First come named turns, each shown by rows before and after it. For each pair of rows after them, which turns, in which order, take the first row to the second? The first pair is done for you.
Z236 (before -> after):
[  5   4   2  -7   0  -3   5   1   0  -4  -3  -3   7 -10  -5   6 -10  -2
   5  -1  -6  -2  -9   4  -1   9   3  -4  -1  -3   3  -2   3  -2 -15   2
   2  -7   3  -3   4  -1   5   4  -6   1   1   3   2  -8   3   6  -3  -2
  -1  -3   3  -2   3]  ->  [  2   0   0  -5   0  -2  13   0   8   7   1 -11  -2   3 -11   6  -6   0
   1   7   1   0  -2  -1 -13   9  -1   3  -1  -4  -5   1  -9   3   3   5
  -2  -5  -6  -5   0   8  -3  -2  -1   2   3   8   0   0  -5  -5   1  -2
  -3   0  -1   2   3]
[-11 -14   3  -4   5 -10   2  -1   0   8   7  -1  -1  12 -13   0   4   2
  -9   2  17   9  11   0 -11   2  -4  10  -7  -3  -8  -1  -7  12  26   6
   2  10   1  -5  -9  16  -6 -20  12   0   0   4 -13   9  -5  -7   6   4
  -1  10   9   9  11]  ->  [ -4  -3   7 -10   4 -12 -10   4 -17 -10  -2  15  20 -12  -3  -3  -2  -3
  -7 -13   3   6  -4   8  15   0   2  -2  -6   2  10  -7  19   1  -8  -2
  10   3  20  -1   1  -4   6 -13   4  -2  -6  -8  -7  -5  12  14  -6   2
   5   3  17   1   9]
[ -4 -13  -4 -11  -2  -8  -9   7   1  -2   3  16   1   8  16  -2   8  -4
   4   2   2  -8  -1   6   3   2  -9   9  -9   7  -1   7   5   6   0  -7
   0   9   7   7  13   1 -15  -8   2   3  14  -1  -9   2  10   4   0   1
   0  -3  -6   4  -4]  ->  [ -4 -17  -4 -11   1  -4 -10   2   3  -8   0  12  -3   4  16   1   1  -1
   9   5   0  -8  -5  10   3   2  -9   7  -5   5  -1   8   0   7  -2  -7
   0   7   8   8   6   2 -15   0  -9   5  18   1  -8  -2   9   7   4   5
   5  -2  -1   4  -4]
Z609 (before -> after):
[  1  -2   1 -11  10   5  16  -9  -4  15 -11 -15 -19   7  -1   3  -6  -3
  -7  -1   2   2  -9   6 -23  -2 -13  10   2   1   0   4 -13  23  12  -9
   3 -14 -10  -8 -12  11  -9   7   9  -1   1   6 -12   7   3 -10   6  -3
   2   2  -1   2  -1]  ->  [  4  -6   1 -11   9   6  14  -9 -11  13 -16 -15 -21   5   3   6 -10  -3
  -8  -3   0   4 -12   7 -17  -5 -12   9   2   4   4   5 -10  21   9 -13
   7 -11  -8  -7 -13   7  -8   8   7  -3   3   5 -18   4   7  -7   5   0
   5   0   0   0   0]
[  3  -7  -1  -5  -9  11   2   7   9   8  -4   1  -5  15   1  -9   3  -9
   0   1   1   4   0 -11 -10   9   1  -4 -10  -1  -5  -2  -1  -6  11   7
   2   3  -5  -3  12  11  -9 -10  17  -8  -7   1  -5   3   3 -10   0   1
   1  -3   6  -3   1]  ->  [  7 -13  -1  -6  -9  11  -2   8   2   5  -9   0  -9  12   4 -10   0 -10
  -2   0  -1   7  -1 -12  -6   5   2  -3  -9   3  -4  -1   1  -6  10   3
   5   7  -3  -3   9   6  -8 -10  17  -7  -4  -1 -12   2   5  -7  -1   4
   3  -5   8  -4   5]
[  8 -21  -7   0   9  17 -13 -13 -15   6 -13  -3 -13  -7   0   8  -8   3
   0   2   1   8   2  -5  10  -7  -3   3   4  -2   9  14 -11  10   4 -20
   3   8   4  -6  -9  -4  -1  -1 -10   3  12   5 -14  -2  -4  -2   4   7
   8  -8   8   5  -7]  ->  [  8 -13  -4  -1   9  17 -15 -15 -14  -3 -15  -3  -6 -15   0   8 -14   3
   5  -1  -3   5  -3   1  14  -5  -3  -2   6  -3  13  12  -7   8  -7 -17
   4   2   7  -5  -8  -7   4   5 -17   3   8   2  -7  -8  -1   4   3   6
   8  -8  12   3  -9]
[  8  -2  -8   4  -1  -3 -13  -1  -4  28   6   7   1  10  -7  -7   3 -17
 -14  -5  -3  20   0   3  14  -2  -1  -6   3  -2   8 -13  14   1 -16  -8
   5   6   5 -11  -5 -14   2 -12  14  10 -12 -12  -5  -3  21   2  -7 -10
  -8  -9 -11  -5   2]  ->  [  6   0  -7   4   0  -4 -13  -1  -4  26   6   6   4   8  -7  -9   2 -16
 -12  -7  -4  19  -3   6  14   0  -2  -8   4  -3   9 -16  15  -2 -20  -8
   5   4   6 -10  -4 -14   4 -10  12   9 -13 -12  -3  -5  22   5  -7 -10
  -9  -8  -9  -5   2]
Z588 (before -> after):
[ 10  -6   3   5   0   5   2 -12  -3   0  -7   5  -8   9   2  -9  -7  -2
  -7  -2   9  12   7  -7 -11  -6   2   0   9   3 -12   7 -10   0   5   4
  12   4   8  -4   3   1  -6  -3   2   9  -6   7 -11  -4  -7  -3   1   4
   2   1  -3   5   5]  ->  [  7  -8   2   6   1   6  -2  -9   0   1  -2  10  -7   7   4 -10  -2  -1
  -1  -2  14  10   8  -8 -10  -8   4   1   9   3 -13   9  -9   0   5   2
  10   5   8  -3   5   5  -9  -3  -2   8  -3  10  -7   0 -10  -2   2   3
   3   2  -6   7   4]
[ -1  12   2  -3 -10  -9   3  13   8  12   9  15   8  12   2  -4  13   1
  -4   3   5  -3   6  -7  -2   2   5   4  -3  -4  -5  -2   6  -5   3  -3
  -8  -1  -9   2  16   4  -3 -11  26  -1  -9   3  12  15   0 -11  -1 -14
 -12  -1 -11   0   1]  ->  [ -6  20   3  -4  -5  -6   3   5  19   3  11   8  12   8  -3  -4   6   5
   5   7   5  -6   1   0  -8   8   0  -2   2 -11  -6  -2  -2  -3  -1   1
 -10  -9  -8   3  12  12  -2   1  10   0 -10   5  24  11  -2  -9   4 -13
 -13   5 -11   1  -5]
[-11  -9  -1   4   8   3  -8   7  11  -1  12  13  -9  -2  13   4   4  12
  16   8  14 -13   4  -4  -4  -6   3   1   4   6   2   9  -4   4   3 -11
  -8   4   9   8  -6  13   0   0 -24   5  11   3  12  11  -3   4  12   1
   1   7  -3   7  -7]  ->  [ -3   4   8   0   3   0   6 -12   7 -11 -10 -10  -7   3   0   9 -17  12
  10   8   1  -6  -7  10 -12  10  -2  -7   5   1   3   3 -12   4  -5   1
  -3  -5   7   6 -17   4   6  13 -23   6  -1  -3  11  -7   3   3  11   5
   3   9  12  -1  -5]
[  3  15   8  11  -5   2   4   3  18  12   6  -6  11  32  -8  -7  20 -19
 -18  -4  -9   7  -9 -11  -9   5   0  12 -23  13 -16 -18   6  -7   7   9
   3   7  -1   0  16   3   4 -16  21   1 -24 -11  14  -3  -1   0 -13   5
  -4  17  -6   3  14]  ->  [ -5  14   4  12  -1   5  -4  10  27  10  19   5  12  25  -5  -8  25 -15
  -8  -1  -1   2  -6 -16  -7  -1   1  13 -19  12 -19 -16   7  -7   8   7
  -2   7   0   2  18  13   3 -15  10   1 -19  -5  22   6  -6   2  -9   4
  -5  20 -12   7  10]
Z61 (before -> after):
[-20  -5   2   8  13   5  -1   7  12  -1 -12   8  -7   6  -4   0   5  -4
  23  -6   0   2  -2   0  -8  -9  11   0  -4   6   8   6  -3  -1  25   1
  -2  21 -10  -8  10   8  -3   0  -9 -12   2  20  11   2  -5  -1   1  23
   8   4 -12  13   7]  ->  [-18  -3   2   9   9   2   4   8  12   3 -13   7  -5  12  -7  -2   8  -6
  19  -5  -1   4   0   0 -10  -6  10   1  -8   6   7   5  -3   0  27   3
  -3  22 -13 -10  10   7  -3  -3   0 -13  -2  19   9   2  -5  -5  -1  22
   5   4 -12  12   9]
[ -2   8   4   1   0   6  -5  -1   5   2   7  14  10   3 -10  -9  -2  -3
  -6   1  -2  -7  -7   7  -2  -3  -3  -1   1  -7  -7  -2   9  -6   2  -6
   1  -5  -1   7  -2  -2   1   2  -1   9   2   1   6   3   2  -3  -5 -12
  -7  -4  -8  -5  -1]  ->  [ -2   7   4   1   1   5  -5   0   3   3   7  13  10   2 -10  -9  -2  -2
  -6   0  -3  -7  -7   6   0  -3  -3  -2   1  -8  -7   0  10  -6   2  -5
   1  -4   0   8   0  -2   1   0   0   8   2   2   5   2   2  -3  -5 -12
  -7  -4  -8  -6  -1]
[ -1   5   2   2   0   8   3   0   2  -6  -2   1   3 -11   1  -5  -7  -4
   3  -7  -2  -9   2   5   8  -7   1  -8   2  -2   5   5   2   2  -8  -6
   1  -5  13  -1  -4  -4   9   8  -5  -1   0  -9   3  -9   0  11   8  10
  -1   2   3  -1  -8]  ->  [  0  10   7   2  -4   3  17  -3   4   3  -7  -8   4   3  -9  -6  -7  -9
  -5  -5  -4  -7   4   4  -4   3  -3  -7  -3  -3   1  -1   0   3  -1   2
   0  -5   4  -3  -2  -4   8   3  12  -2 -10 -11   0  -9  -3  -1   6   6
  -8   4   3  -1  -4]
Then:
(2 to 3 turns a pair)
[  2 -10  -5  -1  -1   2 -15   7 -14 -18   2  20   3 -20  10   3   1   0
   0 -10  -3   0  -7   0  26 -10   6  -1   1  10  16  -5  17  -9 -20 -12
   6   0  17   3   1 -11   3   2 -16   4   5 -10  -4  -2  11  22  -8   4
  12  -6   1  -2   6]  ->  [  7   1   2  -2  -8  -2  -4   4 -16 -17  -5  13  10 -14   2   2  -1  -4
  -8 -13 -10   1 -13   3  22   2   3  -4  -6   9  17 -12  21 -11 -25  -6
   7  -4  13   1   4 -15   5   3  -4   1  -6 -15  -1  -8  14  16 -13  -1
   7  -7   3  -6   8]
Z609 then Z588 then Z588
[ -4   6  -1   2  -5   5  -5   3  -6 -11  -2  15   7  -4   0  -3   3  -9
   3   0  -2   4  -2   4   5   3   3  -1  -5   2   1  -4   9  -3  -3  -5
  -3  12   8  -4   9  -4  -3   2  -5  -3   4   5  11   7  -7   4   1  -1
  -3  -5 -12   4   5]  ->  [  3  -1   1   3  -6   5   2  -5 -12  -8 -14   1  -7   6  -3   0  -5  -7
  -7   1  -4  10  -1   5   0   5   1   1  -6   4  -1  -3   0   3   7  -2
   1  17   5  -4  -3  -9  -6   0   1  -2   5   5  -3   3  -6  -2   2   6
   0  -5  -5   2  10]
Z236 then Z588 then Z588
[  1 -13  -5   7  -4   1 -23   3 -14  -1   6   2   8   4  16  -3  -1 -10
   4   5 -11  -1  -9  -4  11 -13   6   6  13  15  15   9   8  -5 -10  -7
  12  14  14  -5   2   0  -2  -8 -14  -6   7   1   2 -11  -4  11   1  12
  -7  -5   5  -3  10]  ->  [ -2 -10  -5   9  -6  -2  -5  -2   1  13   8 -14  -2  27   0  -3   1  -9
  -2  15  -4   1  -1  -8 -13  -1  -1  12  10   9   1   8 -10   1  13   4
   5  15  -3  -8  -2  14 -11 -12   1  -6   2   7   2  -1 -16  -9   6   8
 -15   2   1   0  12]
Z588 then Z588 then Z236
[ 10  18   2   0 -15 -14  11   5  -7  -3 -15   3  15  -5 -19  -9 -14   5
  11   5 -13   0 -11   8   3  10  -3  -5 -11 -13  16   2 -13   0  -1   2
  -5  -8  -2 -12  -5  -9  23  18   2  10 -18 -12  11 -26  -2  -6  -7  -5
 -10 -11  12   2  14]  ->  [ -2  -3 -12   4  -2  -1 -15  16   2  -3   7  20   1 -20  -1  -6  -3  16
  31  12   5  -7   0   2  10 -15   4   2  -2 -11  12  16 -17   7   9 -12
 -10  -2   4  -9  -9   7  18  19 -26  14   7  -1  10 -10  -9   3   5   1
  -2  -8  -2  11   4]
Z588 then Z588 then Z236
[ 15   0   8  -9 -10  -9  -2  -3 -15   1 -17  -9   3  -1  -5  11   8  -4
 -12  -9  -4  14  -1   6  11   3   1 -16  -3   8   2  -9  10  -9  -8  -1
  11   1  -2  -2   7 -20  10  -2   3  -1 -16 -21 -16  -3   9  -3 -14  -5
  10 -14   4  -3   9]  ->  [ 13 -15   2  -4  -6  -4   0  -6  -8  11 -12 -20 -20  11  -6  13   9   2
 -14   1   7  16  10   1  -1  -1  -1  -6  -2   8  -7  -2  -9   1  17   0
   8   8 -11  -4  -5  -7  -1  -6   3   3  -6 -13 -24   9  -1 -13  -5   0
  11 -10  -1   4   9]
Z609 then Z236 then Z588
[ -9   0  -7   6  -5   3  -6  -9  -1 -18  -7  12   2  -6  -1   5  17 -10
  18  -5  -3  -4   7   9   1   0  -5  -3 -13   0   0  -4   1   0   2  -2
   3  13   0  -9  -7   4 -13  12 -15   9  -5  -4  -4   7   1  10  -2   4
   5  -4   0  -1 -17]  ->  [ -4   3  -3   5  -8   0   0  -9  -8 -18 -14   9   3  -4  -2   4  15 -14
  12  -8  -8  -1   4   9   2   3  -3  -4 -15   3   3  -8   3  -3  -1   1
   5  12   0  -9  -5  -2 -11  11  -7   9 -11  -8  -8   0   5   9  -6   4
   3  -6   5  -3 -13]
Z588 then Z588 then Z609
[  1  -7  -5 -13  24   2 -18  13   6   7   4  27  -4 -11  30   3  -7   1
  -8   2   5  -4   8  -6  10 -13  14  13  14  -5   5   8  13   5   2 -21
   8   5  23   5  -1  -7   1  -2 -27   5  14  -8  -2  25 -15  23  -5   7
  13  -8  -9   9 -12]  ->  [ -7  19   2 -12  19  -3  11  -1  38  17   8   0   3  17  -1  -1  -9   1
 -10  16   7  -5   7  -2 -29  17   0  12  12 -21 -11  -4  -8   9  16   4
  -2  -8   0   0   0  10  -5   4 -12   3  -6  -1  18  28 -29  -2   2  -5
  -5   3 -12  11 -15]
Z588 then Z236 then Z588
[  5  12  -6   3   5 -16  -8 -15   0  -3 -12 -17   0   2 -10   3  -9  10
  29  11  -7  -5   3  16   3   2  -7   3   0  -5   5 -17  -6   7 -12   6
  15   8   9  15 -25  15   6  -3 -11 -14  -2   2  14 -10   7  15   0  -2
   4  16   4  -8 -25]  ->  [ 15   1  -6   3  -2 -20   0 -13 -15  10 -21 -23 -10  17  -9   4  -5   4
  13  10  -8   3   9   8   2   0  -4  10  -9   3   3 -15  -6   7   2   6
  20  17   4  13 -28   8   3 -17  12 -15  -2  -1  -5  -8   6   6  -3   0
   4  11   5  -9 -14]
Z588 then Z236
[  9 -10  -2   1   2   8  -3   1 -10 -11  -6   4  -1 -12   6   0   5  -5
  -3  -1  -1   1  -1  -1   7 -12   0   1   9   6   6  -8  12  -3 -10   1
  11   6  10   7  -1  -7   1  -2  -8   0   2  -4   0  -3  11   9 -12   9
  13  -4   8  -1   8]  ->  [  9  -6   0   0   3   9  -1  -4  -6 -15  -9  -2   0 -13   1   1  -1  -3
  -1   1  -2   1  -3   2   4  -9  -2  -1  11   3   6  -8  10  -3 -12   4
  12   2   8   6  -3  -7   3   3 -13   1   1  -4   4  -6  12   8 -11   9
  13  -3  12  -3   6]
Z588 then Z588 then Z588
[ -2  10   2   1  11  -2   0   9   3  -4   4   6  21   5   0  -7  15  -6
  12  -6  -7  -8  -7   5  13   2   0 -11  -5   1   3  -8  15 -15 -10   1
   1 -15   3   6  15  -7   4  10   4 -11  -7  -1   0  -5   0   7  -6   0
  -7  -5  -4  -4  -3]  ->  [ -7   8   0   5  11  -2   6   9  16   7  12   1  13  17  -5  -7  21  -3
  10   1   3  -8   1   0  -2   4  -3  -5  -6  -2  -8  -6   4 -10   7   6
  -6 -12  -8   3  13   5  -3   5  10 -11  -5   7   1   5 -10  -5   0  -1
 -12   0 -11   1  -3]
Z609 then Z236 then Z236
[  1 -14  -2  -1  -3   2  -1  -2   0  11   1   0 -16  12   3   1   8   1
  -5   1   9  -1   7 -11  -2  -5  -1   8  -2   1  -6   2  -8   7  18  -2
  -3   8  -4  -1   0   8  -5 -11   9  -1   8   2  -9  10  -6  -9   7   2
   0  -2   0  -1   6]  ->  [ -4 -15  -4  -1   4   7 -12  -2   5   2   7   4 -13  -1   8   2   3   6
   6   2  10  -5   5  -5   4 -12   1   4   5  -1  -3   5  -7   7  10  -6
  -4   4   3   0  -3  12  -3  -2  -9   1  16   4  -3   8  -4   2  13   4
   5  -1  -1   0  -1]
Z609 then Z588
[ -3   0  -2   1  -4   0   3  10  -8 -13  -8   9   7 -10   5  -1   6  -2
  -1   1 -11   2 -16  -4   9   7   4   8  -8  -7  16  -3   7  -2 -18   8
   6  -8   3   7   7  -4  -6   4   3  -5  -8   5   9 -10   6  13  -5  -9
  -7  -3   2  -2   1]  ->  [ -5   1  -1   1  -4   1   0  10  -3 -13  -4  10   9 -12   5  -1   7  -1
   1   2  -9   1 -15  -3   8   7   3   9  -7  -8  15  -4   6  -2 -19   7
   5 -10   2   8   8  -1  -6   6  -1  -5  -7   5  11  -8   6  15  -3 -10
  -7  -3   0  -2   0]
Z588 then Z588 then Z588
